rotation ticks, each row followed by its count of ticks:
The counts run from 0 to 867.
109  110  109  108  108  112  106  85  101  107  89  81  128  101  87  87  98  125  107  88  96  83  88  101  110  115  93  95  84  113  102  102  72  104  96  110  101  109  117  94  115  95  112  100  136  70  95  110  104  99  103  82  115  110  101  90  98  112  103  101  111  94  72  95  87  101  102  82  96  97  105  103  90  132  83  100  116  120  96  63  79  84
470
111  108  108  111  108  100  108  87  96  113  93  82  133  101  97  95  99  123  106  86  105  77  86  112  107  119  97  97  96  103  114  101  73  105  95  112  87  117  116  90  116  98  118  107  128  74  102  101  100  109  103  79  106  106  93  93  99  110  99  110  113  92  72  101  86  107  98  91  105  104  114  94  100  135  79  84  112  119  94  70  77  88
168
105  115  113  114  104  99  113  84  108  107  81  73  121  99  97  90  100  123  109  92  94  87  98  100  112  120  97  101  82  97  109  91  81  103  90  106  89  116  121  97  110  104  109  92  128  77  92  116  123  92  103  103  105  109  110  89  81  103  95  103  110  94  75  101  85  97  105  71  92  103  109  91  84  125  77  103  105  110  100  67  75  88
393
114  114  105  112  112  102  116  90  115  97  91  82  121  101  81  89  100  131  106  88  95  85  103  97  105  121  82  98  88  106  106  99  71  127  93  109  89  120  125  90  101  104  102  93  120  75  97  95  114  106  100  86  101  108  105  90  98  110  90  104  105  105  68  91  93  106  105  85  99  103  95  88  99  127  70  115  105  113  95  74  73  75
137
112  116  119  120  92  92  106  85  103  108  91  85  120  110  85  106  93  122  100  87  105  83  87  114  111  118  90  97  86  96  111  89  75  108  85  116  96  114  110  101  121  97  109  106  121  72  100  100  95  110  94  85  114  111  93  95  98  107  94  108  105  87  76  92  77  107  90  84  95  108  104  80  110  141  82  94  104  119  93  72  73  92
361
115  122  111  115  97  90  111  90  102  107  83  77  109  99  95  98  97  130  101  89  92  87  100  97  107  129  92  102  90  103  111  86  80  121  86  107  80  124  115  100  109  104  98  99  107  77  97  101  109  109  94  101  101  117  99  90  88  98  84  109  103  92  81  89  86  104  106  89  96  104  105  77  102  137  72  108  99  108  82  83  62  80
742
107  106  116  114  103  99  106  89  107  104  98  87  127  104  82  90  107  121  110  83  97  83  91  111  105  113  86  95  84  101  106  97  74  111  95  108  92  115  117  90  109  98  111  107  128  77  100  103  110  100  96  81  108  106  98  91  98  116  100  113  110  92  66  96  86  101  95  76  100  105  93  88  97  135  80  99  110  121  103  62  76  89
342
113  124  108  105  97  91  109  85  106  106  100  82  115  93  88  94  93  134  100  89  86  85  105  90  109  130  86  104  85  102  105  110  84  100  88  118  76  127  116  86  101  103  115  93  117  89  97  99  120  106  99  92  100  116  100  96  93  101  87  100  107  102  78  88  90  100  105  86  104  101  102  85  92  131  69  107  99  110  90  80  70  83
764
104  116  104  108  114  105  117  91  120  94  84  85  121  104  87  91  87  132  94  94  98  81  97  102  110  124  91  103  91  106  109  101  76  112  96  114  93  118  127  96  112  101  104  88  129  65  95  94  98  116  105  82  113  104  106  92  96  110  96  92  103  110  77  95  87  112  98  82  101  98  104  95  100  127  74  99  110  111  100  68  78  84
313
97  128  114  118  90  92  109  95  98  108  78  72  116  95  95  93  90  113  90  93  91  84  96  103  116  122  101  103  85  100  105  99  82  98  87  113  84  114  119  105  118  97  106  105  125  68  94  101  105  112  99  100  106  113  104  91  86  104  88  100  105  90  83  88  79  103  96  77  95  107  109  83  97  137  72  99  100  106  84  78  67  98
48
115  117  110  116  96  91  100  89  95  113  97  77  125  102  87  96  95  117  103  81  97  78  94  107  107  117  85  96  94  105  106  104  74  111  85  113  88  115  112  93  114  100  114  113  118  78  100  94  100  115  92  81  107  112  95  95  100  109  82  107  105  89  70  90  84  108  96  93  103  110  104  81  113  138  72  94  106  115  83  79  68  88
665
104  119  105  115  104  102  109  90  106  110  89  72  133  98  85  83  93  115  102  90  88  78  105  98  110  117  92  96  88  107  98  118  75  95  90  117  86  109  125  94  116  98  120  101  136  78  91  99  111  110  101  88  106  110  108  92  100  112  87  94  110  94  73  91  86  99  97  81  95  111  101  94  95  127  70  101  106  107  95  77  72  92
654
114  118  109  120  109  102  114  86  106  109  73  72  128  106  89  95  94  118  108  97  100  84  94  107  113  118  99  96  91  101  108  87  72  114  85  110  98  110  120  105  121  101  107  94  127  68  94  101  105  104  106  94  105  104  113  92  95  103  87  101  105  87  73  98  85  104  98  84  90  113  108  92  104  125  75  96  109  108  94  74  77  89
678
110  124  114  110  96  93  113  85  111  106  91  79  114  94  85  91  97  129  101  89  84  91  108  87  111  126  88  103  82  101  102  103  84  100  86  116  82  120  120  94  105  102  111  92  122  86  89  97  125  101  101  102  100  116  103  92  89  101  86  97  104  98  78  87  88  99  104  75  95  106  98  85  90  131  70  113  96  106  99  77  68  87
83
100  114  112  110  99  91  114  96  101  107  100  85  128  96  90  91  100  120  95  84  98  73  93  106  108  121  89  101  97  101  106  110  79  97  95  117  78  124  127  91  111  97  121  107  128  77  99  91  103  114  97  80  104  109  93  90  97  114  93  107  110  95  73  95  85  105  90  83  110  103  106  88  98  137  73  89  100  113  93  73  68  96
349
127  120  110  113  105  103  106  76  109  107  89  77  123  108  79  108  85  134  106  93  100  88  96  97  113  123  85  95  83  106  109  93  73  110  82  116  102  113  109  95  116  103  107  87  116  79  97  103  102  107  103  90  113  113  106  100  96  100  92  94  101  99  78  87  85  105  103  92  92  107  105  88  105  131  78  105  110  114  93  73  79  76
624
104  126  121  115  88  92  107  88  101  107  89  74  113  98  84  93  97  122  91  90  89  87  102  94  114  126  98  100  86  101  105  95  83  100  86  121  89  114  119  108  115  97  108  102  122  74  87  96  102  110  96  96  108  118  95  90  86  105  88  101  102  89  84  82  80  102  97  82  92  104  102  82  97  144  71  104  96  110  91  78  64  96
234
115  116  116  114  98  96  107  78  111  103  91  84  112  105  93  109  89  139  104  91  103  89  88  103  114  128  89  102  79  97  114  87  82  105  86  111  92  121  111  90  112  108  103  90  113  75  101  112  107  96  100  95  112  112  97  100  84  97  101  101  107  99  79  93  81  106  99  78  96  100  109  82  98  135  85  101  110  119  96  66  80  79
75
102  115  102  105  108  104  103  86  103  106  94  80  117  91  100  89  89  131  97  85  96  84  92  96  108  121  91  105  81  112  104  109  79  101  99  107  87  117  121  84  109  96  111  100  129  70  101  116  105  102  101  87  114  113  97  95  87  102  103  97  117  106  78  98  83  103  106  78  108  92  112  97  88  135  83  95  113  118  86  66  77  77
278
101  117  101  108  109  102  113  99  104  103  91  85  122  95  94  85  94  124  93  87  98  80  93  103  105  122  93  104  97  114  105  111  76  114  99  115  83  119  125  96  109  96  108  107  126  66  101  93  92  120  102  78  108  106  97  87  98  112  95  104  109  101  76  94  88  110  99  89  111  99  108  92  101  139  73  92  107  114  86  77  69  86
482
122  114  111  107  108  103  111  81  111  107  89  80  120  99  87  92  101  135  114  88  92  90  100  94  107  120  86  96  81  106  109  89  77  117  91  106  91  120  114  92  103  105  104  92  120  80  95  112  119  90  102  97  104  114  103  91  89  103  97  104  107  98  72  92  93  98  110  83  93  100  102  88  92  128  76  110  113  118  95  72  72  72
265
112  113  103  107  109  106  105  81  108  106  96  83  128  97  96  99  86  130  106  87  103  78  87  106  107  120  84  106  85  108  111  107  76  106  93  106  85  121  116  78  110  105  112  97  124  80  109  110  110  104  101  82  112  107  102  102  93  100  99  96  113  106  71  99  87  107  104  80  112  99  109  93  98  128  82  93  120  119  89  67  81  75
640
102  119  115  111  97  95  112  82  114  101  90  82  117  100  93  99  89  131  94  94  99  83  97  102  117  126  95  107  78  93  111  96  87  90  90  117  84  125  122  90  112  103  113  85  127  77  98  102  115  103  103  96  110  108  103  96  82  102  98  96  107  101  81  98  81  103  94  66  100  102  108  86  90  131  77  98  103  112  102  67  81  93
390
116  113  112  114  100  94  103  88  97  113  100  83  127  104  88  101  94  121  104  81  102  78  88  110  107  118  88  98  95  103  110  104  73  111  90  115  89  117  111  90  114  98  112  113  118  76  104  95  94  113  94  75  110  110  92  94  102  109  90  110  107  92  69  95  86  110  97  94  106  107  107  87  110  140  80  91  110  121  84  75  71  84
664
116  119  106  109  104  100  104  90  102  104  95  89  116  101  92  99  93  132  99  85  102  83  89  103  101  120  85  99  92  111  108  96  74  125  93  110  96  116  112  95  111  98  100  105  113  70  102  101  88  113  97  79  114  112  91  92  99  105  97  104  105  98  76  90  85  112  104  95  105  98  106  87  108  142  79  98  109  122  83  74  71  74
797
111  125  105  116  104  98  110  87  113  102  86  77  117  101  82  96  82  123  92  93  95  81  106  97  111  121  87  100  88  105  103  105  74  113  83  118  94  113  120  99  114  102  104  95  124  72  96  90  103  118  98  90  112  111  107  92  98  105  81  91  100  99  77  84  83  112  99  86  97  109  95  83  109  130  68  106  104  104  85  83  72  85
310
116  115  111  115  100  96  105  84  95  116  93  78  134  101  93  100  97  119  109  86  102  76  89  111  107  118  90  94  95  101  109  103  73  104  88  111  87  116  109  91  118  98  118  107  121  78  102  100  100  112  99  78  107  108  94  95  100  108  91  107  112  89  72  98  84  104  98  94  104  110  116  90  104  133  79  87  108  117  87  74  74  88
169
115  114  111  121  97  90  102  83  107  105  101  84  119  103  88  105  89  123  106  83  103  77  92  113  108  119  78  98  84  94  111  100  77  109  82  109  85  120  111  82  113  107  108  105  116  81  107  99  113  105  91  92  108  109  102  104  93  103  87  100  108  97  70  93  79  110  93  72  104  109  95  77  110  131  76  98  109  116  92  72  77  86
513
109  122  118  107  99  87  117  91  109  102  92  87  113  100  92  103  96  136  95  91  99  84  94  98  109  133  95  109  96  98  116  90  83  116  95  119  78  132  122  100  105  102  105  93  111  75  98  92  102  112  104  92  102  109  92  88  89  106  94  110  103  100  79  95  91  106  97  89  107  98  107  80  96  141  73  102  94  115  98  78  68  85
63
114  117  120  118  92  92  110  84  102  108  97  80  120  106  84  96  103  121  109  85  92  86  98  102  110  118  86  99  79  95  107  92  79  103  82  111  86  116  114  93  109  102  112  103  121  84  97  103  124  97  93  98  101  116  103  94  90  106  86  106  107  91  74  92  84  98  94  73  93  112  93  79  98  131  71  110  99  111  100  75  72  93
211
108  114  110  122  101  93  113  95  109  97  89  83  109  100  94  98  96  126  100  83  98  88  92  105  106  125  84  104  85  95  113  82  81  125  90  101  81  126  120  93  107  107  94  101  110  73  105  105  115  100  93  100  102  109  101  92  87  103  93  111  105  98  75  94  85  107  99  72  104  102  99  75  100  135  74  106  107  112  91  71  69  82
382
